[[132 139 114 119]
 [132 106 115 119]
 [132 139 113 121]
 [132 107 114 119]
 [132 139 134 119]
 [132 139 114 108]
 [132 140 114 119]
 [116 139 141 113]
 [132 102 112 119]]
=>
[[132 114]
 [132 115]
 [132 113]
 [132 114]
 [132 134]
 [132 114]
 [132 114]
 [116 141]
 [132 112]]

[[117 151 128 130 127]
 [137 130 127 128 128]
 [104 153 130 129 128]
 [145 109 127 126 128]
 [120 126 128 128 128]
 [140 135 126 128 128]
 [140 110 124 127 128]
 [124 124 129 128 128]
 [131 128 130 128 128]
 [131 114 126 129 128]]
=>
[[117 128 127]
 [137 127 128]
 [104 130 128]
 [145 127 128]
 [120 128 128]
 [140 126 128]
 [140 124 128]
 [124 129 128]
 [131 130 128]
 [131 126 128]]

[[128 126 128 126 126 122 144 135 129 138 123 125 134]
 [140 121 125 125 132 124 105 126 123 151 127 128 127]]
=>
[[128 128 126 144 129 123 134]
 [140 125 132 105 123 127 127]]

[[144 135 150]
 [124 154 136]
 [126 104 114]
 [133 102 121]
 [112 122 106]
 [114 151 123]]
=>
[[144 150]
 [124 136]
 [126 114]
 [133 121]
 [112 106]
 [114 123]]

[[132 130 138 101 133 129 129 126 129 130 139 127 130 133]
 [136 129 131 127 132 131 129 128 127 128 141 132 131 143]]
=>
[[132 138 133 129 129 139 130]
 [136 131 132 129 127 141 131]]

[[130 108 136 141 128 117]
 [135 139 121 123 127 136]
 [120 126 132 128 129 127]
 [122 129 136 127 134 122]
 [125 125 126 130 127 122]
 [121 131 129 128 131 133]
 [124 111 130 133 122 131]
 [124 139 128 126 130 136]
 [129 130 128 119 132 133]
 [120 105 134 137 122 117]
 [128 105 136 133 119 117]
 [120 104 140 141 129 118]]
=>
[[130 136 128]
 [135 121 127]
 [120 132 129]
 [122 136 134]
 [125 126 127]
 [121 129 131]
 [124 130 122]
 [124 128 130]
 [129 128 132]
 [120 134 122]
 [128 136 119]
 [120 140 129]]

[[125 139 131 108 139 125]
 [135 112 131 155 124 111]]
=>
[[125 131 139]
 [135 131 124]]
---
[[142 139 155 133 130 132 119 133 129 154 144 129 116 122 129 109]
 [128 125 133 126 129 129 130 128 132 131 130 130 128 126 129 127]
 [139 137 152 130 132 131 115 136 131 154 144 127 114 125 128 108]
 [133 124 142 122 124 130 123 134 131 135 134 128 129 127 129 127]
 [126 128 124 128 127 125 127 127 128 124 127 125 127 127 131 125]]
=>
[[126 133 139 128 142]
 [128 124 137 125 139]
 [124 142 152 133 155]
 [128 122 130 126 133]
 [127 124 132 129 130]
 [125 130 131 129 132]
 [127 123 115 130 119]
 [127 134 136 128 133]
 [128 131 131 132 129]
 [124 135 154 131 154]
 [127 134 144 130 144]
 [125 128 127 130 129]
 [127 129 114 128 116]
 [127 127 125 126 122]
 [131 129 128 129 129]
 [125 127 108 127 109]]

[[130 124 130 129 127 130 131 130 129 131 131]
 [131 129 124 128 132 130 127 125 128 128 127]
 [125 154 125 127 137 119 117 127 129 118 119]
 [128 132 132 129 128 125 129 133 129 127 128]]
=>
[[128 125 131 130]
 [132 154 129 124]
 [132 125 124 130]
 [129 127 128 129]
 [128 137 132 127]
 [125 119 130 130]
 [129 117 127 131]
 [133 127 125 130]
 [129 129 128 129]
 [127 118 128 131]
 [128 119 127 131]]

[[124 129 134 132 139 139 141 138 139 137]
 [113 130 133 137 141 145 150 151 154 156]
 [113 128 133 136 137 140 143 146 149 153]
 [142 128 125 123 114 114 115 113 111 111]]
=>
[[142 113 113 124]
 [128 128 130 129]
 [125 133 133 134]
 [123 136 137 132]
 [114 137 141 139]
 [114 140 145 139]
 [115 143 150 141]
 [113 146 151 138]
 [111 149 154 139]
 [111 153 156 137]]

[[142 135 132 137 149 145]
 [141 146 110 151 123 138]
 [120 118 115 116 149 107]
 [147 120 125 144 137 127]]
=>
[[147 120 141 142]
 [120 118 146 135]
 [125 115 110 132]
 [144 116 151 137]
 [137 149 123 149]
 [127 107 138 145]]

[[125 123 122 126 149 118 144 137 143]
 [153 123 124 128 141 126 111 114 149]
 [128 137  99 127 136 138 110 103 145]]
=>
[[128 153 125]
 [137 123 123]
 [ 99 124 122]
 [127 128 126]
 [136 141 149]
 [138 126 118]
 [110 111 144]
 [103 114 137]
 [145 149 143]]

[[116 129 141 132 128 139 132 123 121]
 [129 107 108 100 115 120 109 154 153]
 [137 132 107 129 150 138 118 154 121]
 [108 128 107 144 129 114 116 110 123]
 [117 104 141 145 112 135 139 110 125]]
=>
[[117 108 137 129 116]
 [104 128 132 107 129]
 [141 107 107 108 141]
 [145 144 129 100 132]
 [112 129 150 115 128]
 [135 114 138 120 139]
 [139 116 118 109 132]
 [110 110 154 154 123]
 [125 123 121 153 121]]
---
[[128 130 127 134]
 [125 140 136 112]
 [128 131 129 145]
 [128 128 124 123]
 [126 134 128 106]]
=>
[[125 140 136]
 [128 131 129]]

[[138 139 150]
 [125 154 108]
 [129 136 132]
 [116 146 144]]
=>
[[125 154 108]
 [129 136 132]]

[[103 147 118 145]
 [121 133 120 119]
 [145 148 138 143]]
=>
[[121 133 120]
 [145 148 138]]

[[121 119 108]
 [131 106 132]
 [139 124 115]]
=>
[[131 106 132]
 [139 124 115]]

[[123 152 111]
 [103 119 107]
 [112 119 116]]
=>
[[103 119 107]
 [112 119 116]]

[[144 133 133 114 123]
 [130 132 105 122 129]
 [121 135 116 137 139]
 [136 113 133 121 122]
 [137 130 113 116 124]]
=>
[[130 132 105]
 [121 135 116]]

[[128 128 129]
 [126 113 100]
 [126 133 131]
 [130 130 113]
 [126 118 117]]
=>
[[126 113 100]
 [126 133 131]]

[[109 100 137 110 111]
 [109  99 138 108 115]
 [109  98 139 105 119]
 [111 103 133 118 101]]
=>
[[109  99 138]
 [109  98 139]]
---
[[114 118 129 143]
 [103 116 132 151]
 [109 104 132 146]
 [132 118 125 129]
 [104 117 132 151]
 [134 131 130 120]
 [134 131 129 119]
 [110 103 132 146]
 [112 138 156 116]
 [123 127 146 116]]
=>
[[103 116 132 151]
 [132 118 125 129]
 [134 131 130 120]
 [110 103 132 146]
 [123 127 146 116]]

[[121 107 139 131]
 [113 134 134 146]
 [119 110 141 135]
 [116 139 132 144]
 [131 106 134 120]
 [136 132 122 120]
 [135 117 136 122]
 [135 142 124 126]
 [120 120 133 134]]
=>
[[113 134 134 146]
 [116 139 132 144]
 [136 132 122 120]
 [135 142 124 126]]

[[128 130 122 127 130 130 140]
 [130 126 130 139 122 131 157]
 [129 125 131 134 125 129 140]
 [130 124 126 139 123 129 148]
 [131 126 116 140 124 129 156]
 [125 126 139 120 131 128 116]
 [123 131 137 113 135 130 115]
 [127 126 131 127 129 128 127]
 [130 129 108 134 129 128 150]
 [129 126 129 134 125 130 146]
 [127 125 133 125 130 127 118]
 [127 128 137 130 125 132 148]]
=>
[[130 126 130 139 122 131 157]
 [130 124 126 139 123 129 148]
 [125 126 139 120 131 128 116]
 [127 126 131 127 129 128 127]
 [129 126 129 134 125 130 146]
 [127 128 137 130 125 132 148]]

[[112 121 136 129 122 101]
 [120 111 124 118 116 105]
 [125 124 130 155 145 132]]
=>
[[120 111 124 118 116 105]]

[[115 130 126 113 128 126 142 140 132 124 100 135]
 [122 132 131 127 117 124 118 130 124 130 134 133]
 [132 124 122 135 138 133 135 125 132 124 119 128]
 [123 132 124 120 131 123 133 133 131 129 119 130]
 [125 132 123 135 121 130 118 126 129 124 126 145]]
=>
[[122 132 131 127 117 124 118 130 124 130 134 133]
 [123 132 124 120 131 123 133 133 131 129 119 130]]

[[143 125 129 119 121 136 132 143 147 117 110 139 131]
 [149 126 125 112 124 129 124 149 143 115 100 146 134]
 [139 135 121 135 130 114 112 134 110 131 131 112 132]
 [134 133 121 129 132 126 112 123 116 136 132 122 133]
 [117 118 143 108 126 136 119 119 132 114 131 151 133]]
=>
[[149 126 125 112 124 129 124 149 143 115 100 146 134]
 [134 133 121 129 132 126 112 123 116 136 132 122 133]]
